Which row each row swaps with, under one turn or mirror:
pel: [  6  -2 -29  10  -6  21   6  29 -22  -8  -8   1   5 -14  -4  -6  12  11
  10   5 -10]
zivo: [ -8  20  27   2  -1   3 -13   5   7  12 -17  12  -9   6  18  -7  -3 -26
  11  12  -5]
tevi: [ -2 -12   2  24   5 -18   3 -26  12   5 -16 -23 -13   0 -13   0  26   5
  -8   4   3]
zirat: [  0  20  12  -4 -13 -11 -18 -10  -7   6   1  12 -12   2  12  -6   9 -33
  18   7  -9]
gide: [-14 -26 -24   7  -3   0  -3  20   1  -5  -4 -22  -7   9  -6 -10   9  13
 -14 -18  19]
moza: [ -9  27  17  -9  -4   4  -7 -13   4  -2  -7   9 -26  -4  22 -10  -1 -25
  13  -3   6]
Ruvok: [-10  -2 -17 -13  -1  10 -15   7 -17 -22  12 -16 -28   3   4 -29  -9 -15
  -6  15  -8]
nidef: [-12  15  14  -8 -13   4 -24 -18   3  -1  -6   2 -30  -4  -1 -15   1 -25
  16  -1  -4]
Lipu: [  4   5 -13   2 -32 -15 -33  -5   3  -1   7   4   3   5 -19   8  -3  -6
   0  -2   8]
Nis: [ -2  -1 -12   5 -34  -5 -38  -3   9  -8  -5   6   7   2  -6  -1  -1 -17
  -1   1   9]
Misa: [-25   7  -2  10 -13  10  10  19 -17  11   2  23  15 -11  14   5   3  -5
 -13   7  10]
gim: [ -1  -1 -29  14  -5  11   8  26 -21 -17  -8  -1  12  -8  -8  -5  10  11
  10   5 -11]
vop: [-15   0 -21  -5   6  18  -4   1   5   7 -30   2   1  19  20  21 -11  18
  -1   0   9]
bel: [  9 -27  -1  11  27  -4   3  19   6 -18  11  -7 -16 -16   2  -4   1   1
 -23   2   2]
sinu: [ -6  -7   8 -41  -3  15  12  26   1   6  19  -2 -22   4  -5 -10   3  -5
   3   7  -2]
Vaviv: [-19  19  12  14  -8  -3 -16  -4   2   6  -3   1 -15   0  16  -1   1 -34
  13  13 -14]
ved: [  7  12  11 -33  -8 -12  11  -8 -20  -3   2  12  14  -2  -1  -4  20   6
 -14   6 -12]
vamuv: [-22 -24 -22  11 -13   0   8  17   0  -8  -9 -19 -13   4   1   0   8  11
 -14 -16  23]
desak: [-11  15  -8  16   8  16  11   4  -3  -8  -1  12   8   2  20  -6  -2 -10
 -41  12   2]
Dod: [-19 -26 -26   3  -9  -2   3  23   4 -14  -4 -15  -8   4   1  -9   6   9
 -20 -13  20]
vatuv: [ 18   1  -9   0  -4   6   6  -2  23  20  -9   1  -9 -18  -2  14 -19  -1
  14  22  -8]
Zanal: [ 25  -5   8  -2  -8   2   3   6  19  24  -2  -6  -4 -18   0  10 -12   1
   9  24  -6]
fomo: [  2  12  22 -18 -12  -3   7 -21 -23   1   2   8  17   4   4  10  19  -5
 -10   3  -8]
Zek: [-25 -10 -16 -25  20   9  -4 -10   0   1   5  -5   1   7 -19  17  17  11
  14  27   5]
lusid: [ -3  -4   3 -37   5  12  14  23  -2   9  19   0 -21  -5   6 -19   1  -8
   9  -1 -14]
Bot: [-15   1 -16   3 -13 -28  -3 -10  -7  10  -2  17 -21  15   4   4 -14 -14
   2  17 -19]
govir: [ 19 -12   1 -17  17   8  -6 -13 -18 -14   7  12   5  12 -12  -1  24   3
 -10  26  -6]
metap: [  5 -28   1  11  28   4  11  19   3 -14  21 -10 -16 -13  12   6   1   8
  -4  -3   3]
Did: [-18   7  -4  25  -7  24   7  11  -1 -19  -2   4   3  13   7 -13  -9  -1
 -24  16 -14]
bur: [ -1  -7  -8 -23  25   9 -13 -11  -4 -19  -5   8 -11  16 -12  -1  23   2
 -10  36  -1]
Saf: [-13  22  18   1 -15  -2 -17  -8  -1  -1  -9  14 -21  -7   5 -17  13 -25
  10   5 -10]
vefa: [  9  -8   7 -14  18  24  -8  -5   7 -30  13   8  -3   7 -15  -3  18  11
  -2  26   2]
lilur: [ -4  -9   4 -36   6  12  15  15 -10  16  13   3 -27  -2   6 -20  -2  -8
   9  -1 -10]
dufid: [ 15  -6 -24  -3   2  -6   4 -30  11  -3   6   8  -4 -23   5   9   4  -1
   0   5  28]
beneb: [ -3   7 -16  -2 -27  -6 -29  -2   8  -8  -7  -9   5   4 -22   7 -12 -15
   6  -9   8]
repof: [ 10   9   1 -26  -7   1   7 -10 -19  13   6  12  17   0 -11   4  25   6
 -11  -2 -12]
Vep: [-14   5 -19  13   9  23   2   1  -1 -15  -9   4   9  18  26   4 -18  -6
 -24  10  -4]
moz: [-13  11  -8  -8  14  15   2  -8   1  -1 -34   1   1  17  19  18 -13  20
  -3  -5   7]
viso: [  8  11   7 -32  -4  -5  11 -22 -18   6   1  23   8  -9   1  -2  19   2
  -6  -2 -10]
pabel: [  2 -11  13  31   7  -7  -2 -19  22  15 -10 -17 -17 -13  -6   2   9   3
  -9  -1   5]
donu: [  5  -7 -11  29  13  -7  -2 -23  18  11 -16 -23  -3  -1   0  12  10  -3
   5   6  15]
Vad: [  2  -1  -1  13   7   0 -11 -25  15   3 -15 -28  11  -3 -17  -3  26  -4
  -2   8  13]
Fifip: [-15  -7 -18  -3 -10  11  -8   9 -29 -23  16 -17 -22   7   3 -22   2  -9
   5   4 -11]
Radiv: [-13 -29 -30   1  -8  -1  15  22   6  -2  -5 -11 -13   3  -3  -1  11  15
 -14 -16  15]
Gavob: [ -7  -1   7 -39   4   6  20  12  -5   7  24  -3 -28  -4  -1  -8   6  -4
  11   3  -6]
gasab: [  0  -8   1  26  16  -9   9 -26  15   3 -14 -13 -20  -5 -10 -13  20   6
  -9   3   9]
ludi: [  5   9   9 -24 -11  -3   5 -18 -21   4  -8   5  14   4  -2   1  28  14
 -12   3 -16]
Lati: [-18 -32 -24   3  -4   0  -3   9   4  -2  -2 -18  -7   7  -2  -9  10   9
 -16 -24  18]
tamef: [ -2   9  -4 -14  14   4 -13  19   3  -9  32  -7   5   8  13   9  -2  22
  12  13  -2]
mapa: [-20  -6 -21   1   6  -1  -1 -17   3   4 -32  -2  -1  21  16  12 -12  22
  -8   2   9]
ditub: [ 19  -1   1   3  11   4   6  -6  22  25   0  -3  -5 -11 -15   7 -18  -7
   9  24 -11]
vagu: [  8  -6   4  23  13  -3 -11 -22   9   3  -3 -18  -6 -15 -11   8  24  -9
   9  13  20]
Suz: [ -6   0  -7 -42  -4   6  15  18  -5   8  24   2 -26   6   2 -12   1   0
   7  -4  -1]
Lugun: [-16   1 -19  -7  12   5   7  -4   5  -9 -37  -4   2  17  16  12 -15  21
  -7   6  15]
pip: [-16 -25 -20   2 -11  12  11  26   8  -4  -6 -19  -6   5 -12  -4   6   7
 -21 -11  20]
deziv: [-14  -4  -5   0   9  14   4 -19   0  -5 -36  -9   1  18  14  24  -7  10
   4   9  10]
pibu: [ -1  -4   0 -39   8   7  17  19  -4   4  21  -2 -25  -2  -2 -19   0  -4
   5   8  -5]
Bef: [-16  19  13  -5  -5  -3 -15 -15   9  -8  -2  14 -32   3  19 -21   8 -21
   6   0  -3]
niki: [ -6   6 -12 -12  16   3 -19  22   3  -4  32 -10   4  13   6  14   0  23
   5   4  -7]
Fifot: [ -3   0   4  26  18  -2  -5 -23  26   8 -10 -23 -14  -7  -6   1  12   6
  -2   9  15]

nidef swaps with pabel
moz swaps with ludi
Did swaps with vefa
vamuv swaps with Gavob
Radiv swaps with Suz
Bef swaps with gasab
repof swaps with vop
desak swaps with bur

